In the data rows, 128 means zero.
Some points, one per row:
173 196 78 164 160 142 108 95 182 102 79 177
125 100 135 92 142 115 150 153 118 122 171 101
46 119 128 129 121 141 102 136 114 168 146 132
153 143 124 163 140 127 111 75 149 128 82 152
136 169 123 139 134 151 95 81 148 131 84 154
86 118 119 141 98 145 118 143 122 172 152 137
154 127 154 118 159 140 140 150 157 95 182 132
83 54 162 74 114 116 142 177 93 150 154 134
155 186 110 173 126 174 91 87 136 112 92 154
109 97 138 92 127 126 159 140 75 156 145 109
141 162 114 183 97 162 85 79 131 106 73 149
134 73 144 105 151 103 150 138 114 131 131 141
137 146 79 115 115 153 95 131 131 120 147 120
85 83 166 138 134 123 127 138 113 194 179 109
91 91 156 101 111 105 171 149 96 177 129 121
83 132 108 116 124 139 153 149 91 154 104 118
166 137 107 150 139 159 102 56 167 103 74 106
73 125 120 121 113 116 130 129 129 157 128 155
109 93 142 165 149 109 120 113 150 169 138 158
166 145 141 92 141 87 138 126 134 117 156 143
120 137 149 167 126 123 128 112 150 136 122 123
139 152 118 122 92 91 124 153 109 132 148 118
135 125 118 166 108 108 86 138 158 127 126 133
145 166 92 149 145 136 135 136 117 106 143 120
121 141 166 151 150 118 121 89 165 136 90 132
119 153 124 169 124 166 117 116 117 102 121 139
111 87 113 91 100 125 139 143 154 148 162 96
100 126 157 125 131 117 145 109 102 147 74 106
138 149 105 174 95 88 117 152 125 116 144 123
122 140 107 136 114 176 132 125 101 153 100 127
161 142 126 124 165 132 142 146 135 82 146 149
129 157 116 156 118 105 104 127 113 138 132 135
83 103 151 100 128 126 146 133 102 137 148 137
10 more points follow, each with its number after it:
130 106 105 104 136 165 135 103 129 119 128 143 0
84 103 164 133 96 125 95 124 126 154 146 120 1
72 115 153 76 101 142 122 141 95 147 104 124 2
125 121 132 147 142 185 159 116 92 131 89 130 3
150 128 130 141 137 108 120 156 135 118 142 110 4
151 116 166 125 141 112 139 155 127 138 133 123 5
104 173 124 139 137 102 103 118 151 114 117 149 6
94 88 173 122 117 99 147 167 106 152 138 129 7
111 87 144 63 99 143 148 147 96 142 94 79 8
107 132 104 102 124 136 119 123 129 146 83 127 9
Which of these numbered points is nearest to each point below, ignoring the 3 directions in which the first points spread most? Its number follows each.
150 113 111 114 112 145 146 102 158 82 76 103 > 8
173 129 116 161 169 102 112 128 155 113 108 134 > 4
184 138 142 169 121 132 128 103 193 72 174 129 > 1
129 85 146 99 93 102 165 159 118 140 128 132 > 7
114 102 176 93 125 103 188 124 131 117 155 135 > 7
149 106 92 101 107 151 127 124 139 115 174 109 > 0
103 75 153 100 124 126 150 161 123 140 154 142 > 7
89 92 185 107 136 140 143 107 126 139 155 123 > 1
133 82 145 85 145 159 147 126 112 136 156 132 > 0
139 128 109 151 135 155 140 128 72 139 130 101 > 3
120 156 125 126 136 150 157 130 90 140 82 115 > 3
131 114 98 130 122 103 117 157 92 134 138 77 > 4
150 120 118 111 135 116 122 118 157 105 188 126 > 1
163 114 112 107 164 147 154 86 144 130 107 163 > 0
123 174 138 135 127 123 115 90 194 118 106 161 > 6
103 89 128 81 143 164 139 146 117 98 148 130 > 0
98 146 140 161 107 88 109 133 153 139 141 153 > 6
137 125 169 91 112 111 150 118 125 97 123 108 > 2
116 117 105 106 140 144 139 138 122 150 88 114 > 9
101 111 158 82 131 114 152 135 126 128 118 127 > 2
72 79 107 104 95 106 133 126 100 169 103 120 > 9
133 145 112 98 146 133 132 116 153 110 118 109 > 9
86 126 158 104 152 138 125 115 80 140 155 130 > 2
76 77 162 91 139 164 157 172 92 140 151 146 > 3
158 180 97 138 146 111 100 116 165 98 139 130 > 6
143 110 166 84 124 146 175 159 97 144 169 109 > 3
124 98 125 112 101 177 127 145 111 130 155 113 > 0
81 49 154 85 101 125 196 163 98 169 173 135 > 0
68 104 134 170 139 126 127 139 109 184 130 111 > 4
169 144 95 168 123 143 71 121 151 97 105 118 > 4
99 132 144 79 140 123 120 140 137 115 165 156 > 6
136 159 145 130 173 120 112 150 152 86 181 129 > 6
